One turn sends every row of this set to another row. A few are shown first. Where does it send the rows asked after them?
Muro: -143,5,16,-75,119,-36,-111,209,-43,-154,18,-32,51,34,-382,-51,-127,-127,-199,187,63,172,-242,93,36,-30
Dunaf: -179,-58,81,-25,172,-22,-309,187,18,-5,-29,40,166,133,-382,-21,-101,-74,-51,203,70,133,-205,66,-16,143
goz: 278,-115,62,137,-171,-27,-90,-13,-195,10,-93,361,143,-76,-62,-347,-72,172,-77,-87,130,150,-223,-1,25,45
musop: 84,167,-83,247,-6,-9,-62,-425,249,93,-42,129,213,-59,131,-11,-262,-16,28,-119,-120,315,77,13,147,25
ziza: -96,40,55,-79,-91,-41,63,-289,383,-244,-59,105,-165,-48,92,67,63,107,45,-28,-373,-62,-15,188,99,67
Gemud: -392,-131,58,-121,165,-133,-116,-127,13,37,-8,-4,103,47,61,86,114,-60,194,284,196,-304,2,-30,195,38
temeb: 14,-52,23,-226,42,-71,-12,435,140,-49,38,328,-222,-22,3,81,61,178,166,-29,-22,-214,92,-127,-65,96
durav: -212,-121,48,-25,205,-13,-147,276,-55,-43,-15,93,104,-11,-358,-171,-234,-55,-93,164,120,126,-143,36,50,114
zezu: 263,-95,-70,212,-320,57,-11,-293,39,-171,-99,-37,-201,-122,236,57,36,-97,122,-196,31,4,-23,-167,-68,306
fulef: 61,268,-48,136,-33,28,-5,-386,82,192,-30,117,160,-36,193,194,-275,42,83,-81,-38,314,42,55,125,-97
mipug: 44,99,8,-189,199,-65,-332,21,133,37,63,5,-95,-195,489,-84,72,-48,208,-128,160,75,2,76,-15,-104
kosuk: 152,205,-29,150,22,-4,-111,-373,177,272,-56,70,272,-81,59,94,-112,-68,13,-89,-166,285,168,13,137,-66
Zolu: -48,65,-75,-90,182,-13,-332,-22,247,-18,16,-20,-145,-248,451,-78,-136,-107,261,-164,15,61,142,24,-29,-41
gusa: 64,-93,-67,30,-85,-294,210,78,-342,71,56,271,-69,-97,-299,12,-35,85,92,167,94,-251,146,-27,27,107
zum: 102,39,-103,-250,45,56,-29,408,147,-32,138,88,-280,47,9,74,60,46,0,-109,27,-276,127,-74,-49,57
Miviz: -449,-137,73,-164,280,-204,-94,-90,98,81,-121,19,48,18,57,-43,26,11,221,162,90,-259,166,25,74,42
dat: -50,-44,53,-199,-78,-25,105,-222,252,-196,-234,172,-259,-34,165,239,86,191,183,-111,-248,31,56,-10,38,69
zev: -31,-74,-62,-56,-36,-196,357,54,-288,201,-225,169,10,-99,-187,-23,-133,114,92,82,154,-209,196,64,-28,-6
Kad: 206,-16,-63,47,-308,-42,-28,-316,-65,-122,0,90,-82,-104,293,71,128,-276,163,-99,89,-72,-143,-194,2,367
zav: 63,96,-219,209,-24,-210,37,-34,-71,85,-92,-14,288,-176,-178,-124,-74,-395,-129,-100,133,112,46,-59,-64,316
Sibet: -14,14,10,-111,22,117,31,440,268,4,30,63,-247,-40,42,28,-114,65,79,-55,-20,-307,138,-26,-123,81
pez: 114,220,-192,176,-63,-124,89,18,-14,126,-3,-124,325,-21,-96,28,-6,-347,-155,-201,134,27,16,-126,-102,235
Tobus: 111,-63,-191,204,-363,-75,-57,-269,1,-212,-12,107,-39,-247,255,-46,52,-231,219,-54,60,-28,-142,-44,11,335
rig: -322,-175,64,-238,264,-235,-220,-136,-65,29,-109,-110,140,3,61,50,63,-79,277,117,55,-214,81,50,103,11
temaf: 346,-70,125,22,-146,22,-30,-81,-294,-54,48,264,-5,33,-71,-258,-32,103,-89,-105,120,255,-209,-23,-58,-16
tata: 2,76,12,-224,-80,-48,58,-308,290,-193,-46,164,-285,85,75,222,54,109,60,72,-262,30,-74,99,169,61
favoz: -16,-48,-82,-45,-117,-126,274,-61,-355,191,-43,196,-41,75,-236,96,-37,64,51,112,172,-219,232,-36,-27,-51
Sidap: 111,129,-259,138,51,-105,39,38,-46,98,27,-155,282,-152,-228,53,-27,-379,1,-67,95,201,38,-7,-52,327
velu: 391,-92,85,240,-205,-75,-45,-170,-215,-68,35,179,-70,-57,-205,-244,-36,129,-177,-61,9,94,-106,7,-10,90
Mez: 90,9,-36,-54,154,-26,-373,12,197,73,64,-85,-50,-99,413,-32,-129,-95,354,-39,90,159,119,-8,-11,-143

gusa -> dat
Mez -> Sidap
Now these:
fulef -> Muro
favoz -> tata
durav -> Zolu
Tobus -> zev

One turn sends every row of this set to another row. A few are shown first. Where does it send the rows asked after them?
fik: 170,-10,20,-42,170,-96,73,-25,-307,103,-257,-83,-97,140,-168,-358,-284,20,-259,162,-270
Puv: -310,302,-95,244,60,-132,67,398,-198,-14,-217,-295,16,-139,-185,57,-146,-87,-35,-31,114
daler: -50,-194,310,277,21,-133,138,117,-484,-11,34,-143,253,33,31,92,-253,17,-93,0,-3
moz: -211,226,307,208,-311,59,33,388,-106,50,-268,-176,4,363,-1,-116,19,40,-276,-164,-184
Niru: 92,-10,-78,24,170,-194,20,30,-287,190,-280,-72,-72,171,-108,-279,-415,109,-152,201,-160
dala: 31,-84,-26,-42,136,-127,62,-55,-236,216,-252,-110,-122,178,-167,-334,-277,126,-293,171,-167
Lipos: 87,-20,-44,-30,123,-48,57,13,-258,159,-333,-117,-188,57,-119,-343,-333,149,-270,162,-230
guz: -177,266,281,81,-310,-6,-26,271,-84,90,-248,-153,40,422,67,-150,52,98,-355,-88,-145
viv: 336,320,-2,-72,53,-30,53,386,-364,81,105,31,-70,3,61,60,-153,71,-278,214,-188
Lusa: -337,238,-105,310,53,-93,56,305,-144,12,-163,-284,81,-29,-233,-2,-220,-138,-35,-78,75
purar: -146,107,195,-221,-212,148,382,60,68,134,-202,-71,209,-184,158,42,-271,135,-191,108,-9
vif: 244,400,110,-65,51,-74,-11,376,-297,44,139,19,-31,-45,80,-39,-37,-74,-331,162,-243
mip: 278,287,119,-253,-7,-122,110,125,-86,58,-299,-294,304,13,-10,275,-194,-68,-101,-228,-132
siliz: -299,284,-184,192,-17,-68,27,345,-134,34,-170,-261,14,-80,-227,75,-93,-72,-97,-135,150
todi: -329,221,-167,308,12,-94,93,404,-155,38,-210,-245,20,39,-273,28,-60,12,-98,32,108
giz: 266,343,152,-234,53,-227,42,126,-137,105,-314,-311,215,120,16,227,-190,-75,-68,-246,-13
taz: 4,203,106,-189,-245,88,289,104,144,104,-219,-66,231,-136,156,96,-270,147,-227,205,106
kapu: -121,37,332,-229,-201,-110,133,63,-150,-5,-119,-294,-153,-95,-327,169,58,228,-242,181,-252
Sukun: 257,361,61,-69,-22,-38,-34,415,-329,65,135,13,-157,-25,56,-34,-27,-17,-307,100,-177
dimur: -85,155,147,-112,-218,87,339,-17,88,95,-135,-31,234,-254,163,15,-275,76,-203,91,32
beb: -278,257,272,154,-361,0,93,266,-115,29,-336,-135,50,398,30,-82,9,206,-218,-25,-182
lut: 44,-71,37,-77,172,-67,53,5,-277,174,-310,-60,-116,77,-201,-355,-355,88,-277,88,-212
Kego: -168,45,373,-176,-158,-105,94,160,-151,9,-174,-397,-60,3,-287,194,26,266,-301,253,-298
luvi: -198,55,306,-122,-193,-59,176,141,-19,23,-118,-343,-75,-22,-331,154,92,188,-290,209,-324
suve: 392,346,166,-259,3,-179,149,144,-132,64,-394,-226,150,113,-17,215,-194,25,-66,-125,-86
novo: -79,-217,290,220,90,-63,168,191,-562,-6,-15,-128,160,47,-5,53,-307,52,-63,45,8
Vire: 302,280,105,-181,39,-113,100,175,-122,101,-421,-347,263,110,16,245,-235,1,-169,-253,-16
Vodi: -348,290,-46,199,72,-91,58,418,-128,47,-206,-233,16,-81,-253,-7,-158,-126,-61,-117,111
Sif: -34,-223,297,253,21,-144,145,120,-513,17,-87,-227,230,78,104,105,-265,116,-108,59,10
Suv: -96,149,126,-98,-225,121,335,26,36,60,-195,-99,142,-299,174,37,-306,159,-211,186,61
Toso: -75,96,86,-164,-179,126,324,-5,51,149,-115,-45,212,-188,171,62,-303,142,-246,90,151
fisor: -211,12,371,-235,-119,-88,119,179,-89,58,-125,-310,-49,-77,-352,180,12,220,-284,173,-275
kadel: -144,63,253,-177,-302,-41,121,155,-62,-51,-188,-307,-17,-64,-319,297,15,300,-204,175,-231
Dav: -157,251,284,219,-315,50,50,249,-78,40,-230,-120,70,360,26,-139,55,79,-363,-167,-234
zedi: -155,284,187,218,-313,85,41,294,-109,41,-337,-187,23,362,72,-151,19,141,-372,-127,-202
Meba: 290,370,76,-162,60,-8,-14,493,-272,72,42,-6,-14,-32,116,-40,-102,-78,-311,150,-191
gog: -20,-181,225,324,-50,-180,126,249,-533,-39,-92,-118,111,77,32,66,-224,77,33,26,22
ras: 250,446,121,-61,45,-83,-12,439,-337,47,70,-87,-82,-18,132,39,-55,5,-296,195,-232
muf: 284,259,156,-265,81,-136,83,223,-126,118,-376,-276,259,71,-59,214,-183,-58,-155,-302,-69
dotuk: -112,-171,341,188,-26,-178,170,104,-521,-4,-19,-147,153,19,78,110,-217,70,6,-5,72

Vire -> zedi
taz -> todi
siliz -> Sukun
Now these:
fik -> purar
lut -> dimur

One turn sends every row of this set to another row. A few are shown first. Where does it send the rows asked after them?
Losuk: -13,78,-8,-71,206,-486,-136,-141,13,-275,-188,-181,220,55,-71,-40
Kogop: 24,-277,268,-7,27,-46,160,205,289,-2,119,-261,154,77,-132,346
zufiv: -179,-4,75,3,140,-415,-149,-65,62,-333,-223,-52,185,-10,-110,-42
Malak: 230,24,-140,109,62,-171,-84,23,405,96,-4,-206,-105,21,-305,367
sager: -163,-68,-90,-122,257,-204,39,73,423,-23,-163,160,425,76,-336,-53
bidi: -19,183,-155,-31,132,88,-378,47,-89,203,-104,-107,162,85,-70,181
dukas: 192,-15,-168,11,72,-82,-53,-59,391,30,-56,-260,-55,-134,-266,396
migak: -21,169,-179,-174,171,8,-294,-32,-16,297,-228,-88,111,67,-222,243
goman: -238,-209,151,-172,275,13,-86,150,-96,239,-24,-229,343,203,-120,238
sog: -92,-17,42,-170,117,-220,-227,74,212,-318,-156,37,256,-86,-13,-99
Sote: 105,90,-39,-35,66,-512,76,-126,151,34,75,-259,88,153,-98,-205
bama: -359,-145,156,-122,278,64,-55,270,9,137,-31,-129,223,160,-11,176
dobag: -290,-287,7,-130,244,138,-84,105,-98,176,38,-236,206,177,-128,135
suti: -215,-101,-121,71,147,-319,122,-49,265,-112,-246,93,407,213,-335,19
ganit: -103,-341,127,-59,127,-55,184,156,324,14,138,-319,8,19,-133,297
voke: -134,-82,-60,33,209,-246,83,-79,101,-273,-253,26,443,224,-248,-44
dasal: 64,47,55,45,1,-459,-87,-118,39,15,46,-309,148,49,-3,-223
gakil: 280,164,-132,122,36,-100,-125,32,355,148,15,-199,87,-32,-216,385
fiv: -16,-69,-86,65,68,-270,293,-64,241,40,7,-55,311,325,-276,-204
Lev: 6,41,-287,-60,195,104,-318,-110,-28,193,-158,-173,138,26,-260,238
bef: -54,-166,176,36,182,-129,200,253,452,84,88,-216,150,40,-159,383
fanaz: -76,-310,229,77,198,-38,185,224,360,30,52,-252,34,87,-202,242
Vanu: -262,-259,80,-66,294,115,-113,165,-73,144,-146,-243,239,207,-20,118
dez: 99,-63,-124,-55,140,-344,13,12,345,266,193,-113,467,179,-282,-114
madi: 42,79,-292,-30,162,-21,-380,-37,-29,211,-199,-198,99,135,-120,245
dagef: 171,-7,6,-102,-2,-359,-248,12,136,-29,196,-239,297,23,43,-157
veko: 238,101,-64,-9,-75,-50,-47,25,372,53,-78,-116,-71,-58,-232,357
Vipel: 23,-52,-147,116,10,-364,184,-100,240,227,29,-166,371,265,-228,-163

madi -> Malak
Kogop -> goman
ganit -> dobag
Now these:
gakil -> bef
Sote -> fiv
dasal -> Vipel
sager -> sog

